In the data rows, the value 128 means zero.
Here are some rows, each followed by its group. Groups can overlap.
[118 250 135 129 123 160 115 123 109 144  97  97 113 192 118 140  77 152
 125 113 124 147  96 156 112 147 179 101  95 113 119 122 115 145 128 121
  99 121 199 127 123 145 156  95 128 126 122 184 112 128 109 110 165  98
 129 132] 1
[116  96 109 104 132  79 201 111 109 109 125 105  96 112  87  99 123 108
 106 148 135 140 171 180 178  96 123 176  91  88 149  94 131 113 109 143
 149 121 100 141 118 126 127 158 230 150 119 105 110 157 148 141 104 164
 138 104] 2
[143 144 135 147 147 146  80 134 127  87 130 138 116 145 159 122 130  86
 131 145  99 157 118  98 105 144 128 117 112 108 115 154 148 123 105 137
 126 123 105 146 120 116 145  97 113 129 144  99 210  88 114 165 153 117
 125 157] 3
[125 164 117 125  85 132  99 148 120 152 128 114 151 151 114 170 115 160
 151  84  98 115 136 120 129 179 149  80 153 110 123 151 106 128 159 118
 133 168 170 127 140 171 146 110  81 128 143 104  86 146 174  82  78 100
 111  97] 4
[127  65 103 107 126 112 197 100 115  93 131 170  92 128 172  91 120 130
 113 110 128 138 132 123 129 101  82 127 152  92 167 105 128 110 135 134
 132  80  87 118 102 172 135 177 164 113 103 140 104 123 181 183 192 179
 113  89] 5
[123 120 109 148 130 111  79 169 113 191 152 126  82  83 223 203 156 161
 123 111 124 155  99  76 106 121  90 151 120 105 151 126 192 140 102 133
 120 149 131 131 138 109 162 108  94 154 123 106 110 122 153 153 121  96
 123 148] 5
[ 98 178 120 159 149 170  81 135 123 108 128 162 133 122 164 157 105 136
 158  76 127 157  89 135 133 123 146 113 128 126 116 154 126 164 140 136
 128 155 149 102 130 148 131  93  96 158  80 160 117 178  78 146  89 109
 109 127] 4
[116 106 115  98  95 107 202 113 107  88 128 133 148 179  77 142 199 115
 112 197 116 158 109 103 117 187 185  99 167 105 115 101 133 139 179 119
 124  77  92 135 127 121 178 118 120 114 108 113  93 100 117 146  84  99
 135  85] 6
[120 129 113 125 219 203  85 143 141 173 149 201  94 138 122  92 122 121
 107 115 118  94 108 166 151 105  70 138 165 102 148 105 133 148 146 109
 176 117  67 134 122 109  83 129 175 129 105 153  99 160 142 137 156 134
 143 103] 2
[105 100 108 123 149  98 109 154 175 122 112 166 105 116 214 104  90  96
 140 110 118 150 142  99 131 107  89 164 102 122 148 135  90 128 131 120
 110  95  80 114 114 122 183 120 175 125 125 140 121 179 174 176 145 126
 123  91] 7
[128 127 112 130 131 146 159 157 198 203 130 164 151  88 129 102 121 113
 143 101 120 152 102 117 129 180 151 101 120 115 154 168 132  97 140 118
 134 111 144 142 120  98 151 120  80 130  86  90  91 177 102 135  86 125
 116 141] 4
[124 109 124  91 255 164 157  93 125 142 105 156 135 103  98 105 104  78
 113 109 145  79 137 148 141  96 114 112 233  88 132 127 102 137 129 101
  73 124 104 166 124 154 161 139 183 143 116 255 116 143  98 113 180 146
 133 104] 2
[ 86 121 119 141 144 100 107 190 122 189 126 209 103 142 145 118  97 106
 183 113 167 148 152  92 114 103  83 100 135 116 132 120 125  96 134 127
 147 170 131 115 114  94  73 100 130 109 174 133 158 102 122 194  98 123
 148 149] 7
[180 118 115 123 101 149 105 210  98 141 156 135 122 146 117 176 162 128
 146 112 159 127 100  90 110 143 126 124 171 211 119 120 134 100 255 109
 132 137 110 133 125 104  90  94 113  94 129 118 108 106 101 125  96 105
 117 156] 6
[156 103 134 125 130  84 128 102  95 134 134  73 137 208 122 188 172 170
  81 186 126 163 110  72  84 159 179  97  95 178 112 145 142 176 191 130
 126 101 119 158 140 160  92 115 127 130 117 105 104  88 113  77  85 101
 140 115] 6
[123 122 132 122 113 179 105 156 199  94 130 134  95 113 171 130 112 132
 145 111 149 167 101 120 141 182 164 121 106 132 132 148  97 129  83  99
 123 130 154 146 132 125 136 105 111 114  86 121 115 155  95 132 124 144
 109 122] 4
[103 117  96  85 138 171 218 143 137  97 116 141 137  82  75 102 103 147
 104 107 147 104 169 183 133  59 105 119 141 101 161 102  95  99 117 117
 146  90 123  39 130 194 139 182 185 128 119 164 119 157 169 135 120 167
 125  90] 2
[170 135 106  96 119 105 184  83 115 117 117 122 105 121 132 148 111 126
 117 222 141 121 145 133 135 112 107 113 110 106 154 133 113 102  97 139
 104 109  90 149 123 146 173 155 152 113 122  87 120 141 130 139 100 163
 138 139] 2
[142 121 138 159 148 137 109 202 103 120 150 112 133 111 136 227 113 161
 184  93 141 160 117  76 115 137 118 126 108 111 119 128 108 179 169 125
 114 106 147 116 129  94 156 151 101 120 122 120 124 106  88 130 113  85
 137 137] 3
[172 134 108 119 118  95 180 130 125 131 129 158 100 124 102 116 110  93
 103 107 136 124 132 148 158  84 108 113 125 103 143 101 122 132 117 143
 160 111  82 120 126  81 105 150 214 130 111 124 115 140 166 142 150 214
 129 127] 2
[117 116 203 137 145 105  93  62 106 138 104  60 176 107 143 125 113 106
 140 122 125 101 158 147 124 101 105 118 119 134 128 106 102 124 123 170
 110 138 120 190 113 115 119 118 126 161 162 121 187 104 120 150 164 114
 177 151] 3
[191 125 226 145 146 133  97 112  94  72 132 124 118 120 134 153 131 135
 170 117 142 155 114  88 126 159 111  97 103 153 102 140 158 123 136 136
 137 153 129 122 121  95  93 138 127 128 126 110 166 100 114 109  90 110
 127 155] 3
[124 121 110 109  87 182  89 128 177 180 131 142 109  90  89 133 124 159
 117 102 124 110 113 137 120 142 129 116 114 107 154 128 116 151  92  95
 143 132 148  80 140 153 145 141 108 160 110 120 102 214 191  98 132 142
 133 111] 4
[130 136 163 144  96 113 111 123  90 134 130  89 130 135 159 111 144 107
 144  94 103 150 149 181 126 141 125 104 127 130 109 153 173 117 142 118
  95 162 130 125 140 154  94 120 102 140 208 170 129  95  98 151 108  90
 106 146] 7
[125 126 112 124 124  90 154 132 122  94 115 135 211 113  98 107  94 135
 141  96 116  67 196 182 153 101 131 112 128 113 135 128 110  88 133 130
 114 115 143 103 128 160 119 181 155 143 124 197 129 160 110  94 143 141
 141 111] 2
[168 106 128 124 150 125 121 105 104  68 111 130 139 170 112 135 105 163
 140 101 123 139 113  87 136 158 136 162  98 101 118 145 144 120 138 127
 134 130  87 146 137 157 138 185 130 108 122 133 137  93 110 127 230  96
 110 130] 8
[130 131 110 107 123 131 102 135 139 186 145 166 100  80 145 108 139 129
 191 103 180  86 115 131 123 116  95 143 111 157 141 105 137 132  90 119
 214 147 180  96 129 154  76 117 113 129 111 117 115 122 182 125  90 171
 124 138] 4
[133 137 116 125 107 139 175 110 170 155 128 131 147 105 100 106 109 135
  73 170 165  76 195 155 171  68 142 100 119 182 137  76 112 112 102 138
 134  93 173 145 117 128 144 136 101 115 102 119 103 137 103 175 132 132
  95 137] 1
[138 140 163 134 122 146 108 108 103 111 140 108 137 170 154 143  90  98
 161 113 140 165 121 103 123 203 134 116 119 134 115 150 131 172 146 119
 105 126 145 128 132  99 102 110 124 145 148 119 176  99  98  97  92 102
 120 151] 4
[136 181 171 134 156 113  91 122 115 120 104 106 196 128 126 171  97 135
 144 116 135 154 109 111 123 125 147 125 146 129 108 157 120 160  92 137
  96 124 175 171 128  77 117 167  96 112 140 120 183 102 104 105 109  84
 120 188] 3
[128 152 120 134 111 128 112 111 187 168 108  95 109  93 146 186 107 183
 119 102 115 155  99 115  99 147 126 102 119 104 147 161 195 169  65 101
 118 131 136 113 147 170 183  87 107 125 160 128 119 141 138 116 129  86
 114 121] 4
[147 164 114 137 103 179 112 145 202 141 126 131 112 112  66 128 127 185
 123  85  98 111 108 120 134 183 146 200 109 102 117 123  98 120  96 100
 127 116 120 105 139 203 154 127 105 128  96 170 103 197 143 103 113 121
 130  80] 4
[ 93 115 131 123 134 138 150 149 101  84 134 170 177 112 150 131 150 150
 160 121 157  98 110 158 140 107 111 131 109 115 149 141 140  99 100 138
 149 167 113 136 125 129 119 138 116 127 114 114 127 121  68 160 130 133
 111 151] 4
[133  87  98 100 146 134 163 154 119  86 125 192  88 112  96 187 103 172
 179  96 130 151 110  74 118 148  80 103 236 114 120 175 107 128 111 114
 146 102 130 113 122 165 161 181  81 114 117 129  99 152 115 131 129 146
 112 120] 5
[108 126 138 140 159 114  91 151 111 126 119 150 127 150 131 111 103 127
 110 132 106 130 106 129 108 143  75 136 126 197 124 109 121 116 139 160
 110 160 109 151 111  89 121 142 106 134 194 124 194 117 105 160 100 125
 132 155] 5
[175 140 116 145 129 147 102 142 100 127 127  91 181 153 122 196 126 192
 122  98 148  95  99 131 118 139 140 149  76 109 121 180 136 155  98 112
 103 120 127 131 119 116 126 128 129 135 149 113 142 139 132 102 150 109
 125 160] 4
[137 175 106 139 128 121 145 152 215  89 137 102 117 134 154 144  57 100
  96 126 125 132 122 124 143 132 169 103 109 117 114 142 117  98 109 119
 110  92 168  91 140 201 152 126 114 148 115 129 101 185 114 114 149 100
 142  91] 1
[157 113 121 121 131  98 134 119 115 123 119 135 133 107  99  90 100 101
 149 107 138  73 215 137 108 104 104  99 126 116 116  82 114 116 133 124
 155 124 134  83 141 179 128 138 200 146 105 255 115 135 210  99 126 174
 128  83] 2
[133 141 124 119 156 149 116 164 134 128 148 145 166 118 119 128 110  95
 157 141 143 112 107 143 151 137 145 116 131  90 142 162 103 123 119 147
 113 160 159 151 152  93 121 144 111 137 101  74 119 131  83 116 105 146
 127 138] 4
[136 100 105 118  99 172  98 169 194 142 123 157  84  99 123 177 147 156
 132  91 120 179 102  69 108 173 102 167 129 134 131 142 109 128 100  93
 125 106 120 101 137 127 159 117  94 120 121 132  94 226 157 135  85 125
 132 100] 4
[ 97 138 193 150 147 126 111  81  99 135 137 105 183 115 151 112 147 107
 130 146 135 151 135 119 120  91 110 101 118 149 111 120 117 157 115 129
 146 123 215 163 121  65  73 134 112 105 189 109 186 118 114 168  85  83
 118 134] 3
[133 125 117 135 128 179 105 121 187 122 110 102 114 105 150 168 101 185
 149  88 140 154  96 110 118 179 154 100  90 115 115 161 160 159  87  85
 118  90 137 106 122 165 184  72 101 110 123 179 103 195 143 109 118 123
 126  98] 4
[128  97 137 123 182  96 125 147 113  79 125 196  93 168 147 121  98  88
 157 113 133 156 140 122 142 111  71 119 141 116 146 120 131  91  90 152
 125 137 138 156 103 109  71 106 158 102 113 125 139  96 142 155 206 179
 137 136] 5
[106 125 131 103 117 147 141 129 121 131 156 199 101  79  53 111 159 148
 124 120 127 113 123 151 131  94 160 167 104  91 168  95 124 114 121  98
 197 129 131 105 127 104 109 151 174 147 119 110 119 163 116 133  96 170
 137 135] 6
[104 125 125 121  88 142 173  73 166 154 135 122 120 105 125  76 139 158
  74 166 129 102 136 143 141 119 126 145  83 101 137  87 123 101 122 158
 123 161 129 128 138 186 159 108 131 160 108 105 115 104 187  93 108 145
 113 183] 7
[167 144 120 120 113 147 148 114 118 111 153  94 190 136 113 113 126 136
 123 103 144  73 209 142 119 130 143 132 121 112 137 154  84 117 119 155
 126 170 127  97 130 193  97 129 114 140 128 120 121  97 110  79 140 111
 169 153] 1
[128 109 117 138 128  91 133 116 117 133 119 137 118 127 115  91  97  98
 127 123 141  85 200 178 129  88  85 142 113 111 158 103 158 103 127 156
 144 113 131 102 111 155  93 133 216 124 114 148 114 127 196 124 133 182
 145  84] 2
[ 71 104 122 140 110 143 108 176 116 149 141 127 113 114 172 146 117 111
 130 155 155 125 121 134 109 106  99 136 110 166 126 164 124 146 102 143
 116 164 182 110 122  76 126 108 117 115 129 106 211 108 112 173 141  90
 120 138] 7
[ 92  92 106 134 106 102 111  95 111 130 145 159 128 106 135 114 167 103
 134 152  89 166 118 108 108 191 168  96 121 131 129 128 138 154 228 121
 137 108  69 160 142  99 143  94 129 136 117 105 131 116 138  97  80 168
 164  90] 6
[107 111 115  99 138 156 162 115 169 187 126 170 147 108 130 101 133 127
 140 118 188  71 151 178 141  79 139 134 138 118 154  80 140 122  96 112
 208  97 169  83 133 140  72 129 128 125  85 122  96 184 107 145 131 152
 111 103] 1
[119 123 120 140 123 134 135 187 129  65 107  92  83 116 137 148 147  69
  78 165 133  84 154 152 153 124 108 100 111 221 138  95 144 128 105 147
 110 173 120 177 115 142 135  61 108 142 124 101 110 109 177 134 164 122
 169 113] 1
[186 255 199 116 157 118  89  97 114 117  89 110 165 106 118 134  85 160
 113  93 132 158  99 131 124 132 162 122 134 161 109 180 123 114 116 153
  93 119 130 126 140 163 125 152  98 129  94 155 134 109 120 118 130  89
  98 147] 3
[164 134 178 124 177 120 105 141  99 102 127 114 134 121 123 201  85 126
 176 124 128 171 118 111 126 148 146 121 108 148 118 140 136 161 151 120
 133 161 130 145 130  81 133 141  93 106 108 126 145 104  92 103  99  86
 139 128] 3
[100 151 145 134 160 110 125 129 113 172 148 100  99 126 156 117 125  79
 128 126 114 148 113 156 118 115  84 125 109 168  97  99 144 173 128 143
 139 160 150 140 128  97  78 103 100 137 206 113 183 102 106 181 132  99
 131 164] 7
[154 117 112 104 119 112 208 133  98  75 131 104 142 100 103 117  99 190
 106 123 141 117 179 178 129  83 110 119 119  97 140 125  99 108 118 180
 160  96  99 110 112 194 156 147 167 138 115 109 107 138 149  84 133 196
 125 120] 2
[ 61 151 235 136 199 104 114  96 107 151 129 104 155 117 153 119 123 106
 129 147 159 144  96 123 107 105 100  97 144 132 134 105 116 142 117 137
 116 128 186 232 118  79  48 139 122 143 161 122 180 107 104 144  84 125
 160 106] 3
[ 96 151 124 149 110  58 113 148 106  99 116 105 111 108 118 109 133  71
 121 117  94 122 188 177 152 146 124 135 101 138 107  88 152 109 118 147
 106 110 149 134 134 146 132  67 135 134 149 161 142  97 166 169 238  80
 166 112] 1
[137 126 121 105 158 161 103 197 124 126 188 196  84 101  95 124 165 156
 209 114 131 127 111 125 140 133 101 148 114 101 155 121 120  91  98 109
 204 111 143 125 123 121 113 126  95 130 105 129 108 146 107 128 110 146
 125 116] 4
[132 122 129 165 117 130  95 147  94 161 147  97 114 120 169 179 160 142
 153  91 130 110 125 119 131 150 111 118  83 166 121 145 115 122  94 131
 101 161 202  97 150 104  93  82 115 118 168 118 137 123 122 131 121 112
 132 218] 7
[162 131 173 119 154 117 104  75 111 106 126 108 122 159 204 149 122  98
 127 141 115 162 101 127 111 185  92 114 112 150 114 139 123 103 191 151
 115 102 113 145 122 107 171 108 118 124 112 140 174 114 102 102 125  90
 158 112] 5
[109 123 105 122 120 116 213 125 137 170 115 151 133  88  94  98 130 103
 144 153 150  98 172 142 124 124 167 104 138 100 152 131  97 128 176 112
 151 114  97 116 114 136 159  99  85 116  86 115  93 150 117 205 127 129
 108 131] 8
[ 92  99 113  94 152 138 158 101 176 175 122 160  97  94 137 111 116 110
 106 126 138  79 179 190 132  86  97 147 140 117 157  89 121 125 116 114
 183 118 139 113 128 120  66 126 155 153  92 133 108 169 183 149 112 171
 135 121] 2
[168  93 203 156 149 103  95 142 107 133 122 126 143 134 109 122  99 111
 103 155 130 177 106  94 107 146 198  83  91 119 122 151 119 168 180 139
 119 112 124 155 123 131 148 153 133 117  94 120 148 109 105  94 140 102
 113 101] 8
[155 102 108 133 143 125 125 108 141 132 131 106  90 107  94  94 149  91
 137 118 112 100 155 122 130  89  79 167 141 110 177  77 117 111 120 147
 107 109 131 125 121 130 138 103 184 135 154 127  99 141 232 160 139 170
 136  89] 7
[120 123 134 141 140  96 137  69 122 106 138 122 125 123 127  81 103 107
 131 108 111 133 173 173 151  89 129 109  87 117 121 124 142 142 129 171
 155 108 126 128 116 125  92 115 186 151 191 100 166 103 140 102 102 182
 140 141] 7
[110  84 106 109 110  97 134 124  94 122 116 135 121 178  87 142 153 146
 135 153 122 207 124 110 105 151 158 121 150  92 117 140 140 147 184 110
 120 112  90 161 117 115 179 141 106  97 110 124  95  88 119 146 173 134
 107 101] 8
[101 123 113  99 190 125 152 138 123  92 146 157 122 158 105 119 141 112
  90 126 130 106 161 142 136  85  88  96 196 110 159 108 122 105 117 117
 125 109  90 106  97 105  90 163 192 145 114 120 113 116 143 152 220 189
 115 111] 2
[156  93 125 122 122 113 110 137  93 126 125 128 135 173 134 203 223 138
 114 100  83 138 106  79 107 176 158  87 154 187 110 145 132 124 193  91
 149 113 123 145 148 143 124  91 110  93 132 139 147 101 105  72  97 103
 146 111] 6
[ 89 122 131 144  83  98 145 169 121 188 131 159 115 112 126 115 120  73
 127 121 174  71 138 135 156  81  96 141 129 109 132 100 118 117 129 135
 210 132 169 131 130  87 107 125 154 110 102 121 106 153 173 154 106 181
 136 126] 1
[105 105 195 152 128 104 101 183 143 101 147 166  72 136 178 117  86 121
 159  96 147 176 117 102 130 125 109 133 136 133 127 127 131 131 125  91
 133 178 128 111 144 119  89 115  90 110  81 117 156 101 112 175 129 118
 152 140] 7
[158 125 118 148 122  94 160 118 154 113 105  82 172 196  65  99 104 174
 107 210 116 167 121  88 145 144 111 188 106 116 100 134 109 146 143 132
  97  85  88 104 125 199 149 138 115 124 117 145  98 103 107 114 190  97
 110 119] 8
[183 128 103 141 109 151 197 151 173  85 109  96 114 104  93 107 102 182
 144 149 123 141 148 129 147 160  96 177 113  99 101 151 116 124  87  93
  97 122  98 109 119 130 172 185 110 112 122 191 102 178 112 114 151 134
 104 108] 8
[154  91 119 150 118 120  98 130  82  72 157 135 131 145 137 181 194 137
 126 109 123 180 112  80  94 148 189 108 147 219 115 131 145 127 175 128
 116 113  92 148 126 144 101 118 123  99 138  92 132 104 118  77 100 112
 115 125] 6
[119 118 161 137 136 100 104  98 119 117 132 109 146 121 151 113 109  83
 137 157 120 125 108 126 124 155 169 112 167 121 121  90 121 151 116 136
  88 128 153 122 144  79 126 194 149 139 167 117 158  99  84 115 113 106
 164 200] 3
[140  96 127 126 113  96 109 103 104 172 137  98 123 169 122 112 203  91
 120 117  84 109 101 107 119 137  83 184 156 154 111  86 118 134 139 117
 110 133 105 135 130 127 182 131 100 125 223 124 142 106 172 130 128 120
 140 127] 7
Which 4 groups are nearest to each row below, nearest first, going by the distance to the group's nearest row?
[168 144 170 157 156 128 133  77 125  81 118 122 169 170 107 128  80 120
 133 159 106 142 104 127 128 172 137 162 118 120 110 125 120  83 159 154
 102 122 144 145 126  68 150 139 110 118 114 127 148 119  93 128 116  93
 132 143] ~ 5 3 4 8
[ 53 129 128 127 114 171 103 191 190 193 132 173  86 101 126 118  94  98
 191 102 176 137  97 107 152  86 140 113 130  99 148 122 135  98 110 132
 153 132 165 109 137 168  99  89 121 150  95  94 127 180 138 134 119 124
 127 115] ~ 4 1 7 2
[152  83 109 116 101 135 209  74 103 103 115 103 126 103  81 108 117 134
 122 148 123 115 205 180 153  89 102 114 110 108 134 104  92 121 128 169
 123  93 116  88  94 160 173 143 191 139 121 209 110 160 173  79 140 153
 135 106] ~ 2 7 5 8
[104 162 102 119 133 122 117 170 221 195 128 166 102 106 189 117 104 131
 161 131 112 133 115 129 105 143 125 146 152  89 131 137 112  73  94 100
 138 139 114 134 122 150 113 111 106  92  93 109  96 185 146 150 161 135
 122 105] ~ 4 7 1 2
[105 215 128 138 140 175 137 212 149 205 113 113 142 124 126 103  78 128
 144 122 161 107 107 129 127 131 171 102  99 103 132 116 103 121 112  96
 159 145 237 145 139 123 121 112 127 130 116 109 116 175  99  96 146 102
 105 124] ~ 1 4 7 3
[146 123 137 138 160 122 121 135  99 157 131  95 234 109 148 233 145 202
  98 142 111 171 103 101 110 136 171 128  96 121 112 143 137 158 150 123
 130 104 116 141 127  97 101  99 101 123 143 112 120 101 112  95  96  94
 114 156] ~ 4 3 6 8
[155 121  98 100 134 119 166 139 130  74 118 158 130  99 169 100  71 130
 149 119 135  92 165 144 137 142 108 105 101 104 149 131 121  97 119 116
 124 134  87 116 123 186 160 132 182 107 121 179 104 167 134 114 177 152
 126 134] ~ 2 5 7 8
Group 8 spreads out most along one direction. Which 3 other groups' directions of most spread are closest to that one, closest first?
1 4 3
Which 3 groups are nearest to each row below, nearest first, going by the average distance to the group's rows?
[100  94 111 127 100 113 140 174 112 110 119 105 137 170 137 205 214 146
  94 139  95 140  98  78 103 180 188  88 195 153 108 134 148 136 170 105
 140 108 106 115 156 135 132  95 129 116 150 103 119  85  92 112 104  95
 118 103] ~ 6 8 4
Which 4 groups are nearest to each row below, nearest first, going by the distance to the centre of the group?
[129  95 127 157  98 140  96 157  87 193 127 129 118 154 121 177 151 178
 137 112 110 148  90 132 109 103 126 101 106 156 117 176 113 127 180 125
 163 152 149 143 157  92 107 131  88 135 145 102 129 134 122  89 111  90
 119 180] ~ 6 4 7 3
[120  84 105 149 125 154 135 104 126 164 139 150  87 105 118 104 168 133
 133  95  90 124 106  85 110 124  75 184 183 124 174  88 117  85 146  95
 107 132 143  89 140 110 135  97 147 153 184 132  89 160 215 178 122 127
 111  94] ~ 7 5 4 2
Which 3 other groups have their centres nearest to the centre of group 7, nearest first?
5 1 3
Group 7 spreads out most along one direction. Which 3 other groups' directions of most spread are closest to that one, closest first?
5 4 6
Which 3 other groups have their centres nearest to the centre of group 8, nearest first?
5 4 1
Which 3 groups are nearest to each row below, nearest first, going by the distance to the centre of the group?
[119  76 130 146  89 104 110 107  88 115 110 114 153 144 170 137 204 112
 103 134  66 109 111 147 124 142 167 147 106 189 103 160 134 151 137 134
 101 129  97 138 149 115 127  75  97 131 152 121 167 103 140 141 158 107
 129 142] ~ 7 6 3
[122 112 115 167 175 124 154 102 171  75 111 108 152 137 163 115  83  86
 121 180 131 118 140 130 141 124 131 147 132 122 130 137 108 102 126 125
  85 104 155 132 123  89 155 138 110 102  97 110 147 125  99 157 196 133
 114 127] ~ 8 1 5
[129 106 121 159 101 115  90 155  85 169 166 107  91  86 149 198 193 166
 173 122 132 115 154  79 100 157 143 170  91 182 109 161 146 148  77 121
 131 161 108 149 138 150  89 102 115 103 135 136 112  87 116 126 118  98
 148 150] ~ 7 4 6
[ 72 158 116 157 106 120  86 158 112 163 122 125 128 105 161 109  81 108
 112 119 139 104 173 155 165 100 124  98 141 146 151 116 110 137 112 144
 144 166 152 150 119 111 106 124 116 145 112 105 101 148 192 161 114 128
  95 166] ~ 1 7 4
[130 215 131 135 136  94 116 145 180  95 116 120 158 149 152 132  66  99
 129 137 121 145 148 173 136 118 192  93 138 115 109 108 123 114 126 141
  93 127 199 172 131 133 128 162  70 126  86 154 109 116 103 107 127  82
 137 117] ~ 1 3 4
[138 143 121 128  96 166 137 133 170 188 128 109 107 102 104 101 115 121
  74 107 122  65 193 147 129 105 125 132 140 100 129  85 131 131 114 128
 180 126 122  54 111 154 137 178 132 158  97 195 118 189 138 131 151 142
 114 138] ~ 2 1 4
Which 4 groups are nearest to each row below, nearest first, going by the average distance to the group's rows?
[ 81 109 114 149 106 150 108 179 143 124 141 189  68 116 162 148 113 142
 137 126 184 149 148  92 128 139 111 220  99 108 109 142 125 148 104  64
 131 152 210  81 124  89 103  74  94 147 140 110 162 142 132 161  86 117
 140 128] ~ 4 7 5 3
[160 108 115 152 133 155 116 124 221 114 116 109 111 131 117 132 136 203
 121 119 121 153  99  83 118 178 138 183 130 138 100 162 129 126  66 107
 109 100 112 129 132 200 193 109  81 117 133 135 106 153 103 121 102 106
 111  64] ~ 4 8 5 6
[179  99 126 127 149 105 121  94 101 126 105  98 139 206 125 120 130 121
 106 131 109 141  97 106 112 160 131 188 143 109 111 163 138 115 162 125
 124 140 101 134 150 111 163 147 119 104  96 118 148 104  94 139 207 116
 135 113] ~ 8 5 3 6
[171 112 122 141 114 115 110 132 103  94 109 106 158 215  87 156 108 156
 142 140 134 193 126  86 114 166 159  91  98 103 111 161 133 158 203 112
  95 112 104 151 127 159 148 100 116 122 120 128 121 111 109 109 128  98
 120 110] ~ 8 6 3 4
[116 110 127 130 120 139 118 103  99 138 147 100 152 118 156 173 161 101
 112 158 125 129 110 129 144 194 126 123  86 154 135 115 113 164 139 134
 122 121 133 131 136  63 113  78 102 143 169  94 183 114 117 134  99 101
 143 138] ~ 3 7 6 4
[143  99 129 123 158  94 128 118 100 133 130  83 143 236 121 186 183 146
 103 169 126 184 107 105  99 132 170 115 100 123 107 164 153 149 181 109
 107  89 122 123 147 163 120  84 118 104 136 129 114  98 103  84 100 103
 131  79] ~ 6 8 3 4
Group 2 spreads out most along one direction. Which 3 other groups' directions of most spread are closest to that one, closest first?
7 3 8
Which 3 groups are nearest to each row below, nearest first, going by the distance to the group's nearest row?
[152 119 121 125 148 101 149  82 158 100 108  89 142 225  98 105 134 144
 110 191 104 114 131 104 112 155 119 202 113 121 101 102 112 119 184 121
  90 104 114 117 120 167 188  98 113 103 130 182 138 116 101 114 172 103
 133  90] ~ 8 5 7
[156 107 140 128 141 197 182 121 107 128 112 135  95 116 117 160 119 146
 116  82 169  72 100 176 129 114 131  82 121 160 150 154 111 130 107 141
 167 142 127 135 116 162 143  99 115 127 103  92 103 196 144 106  99 133
 114 175] ~ 4 2 1
[124 101 123 137 100  90 120 110  88 135 114 113 116 146 118 140 226 154
  97 176  91 163 135 107 123 143 219 116 114 203 114 121 167 122 147 137
 115 109 117 104 136 102  89 100 115 113 146 116 121  91 125  88 103 150
 131 124] ~ 6 8 7
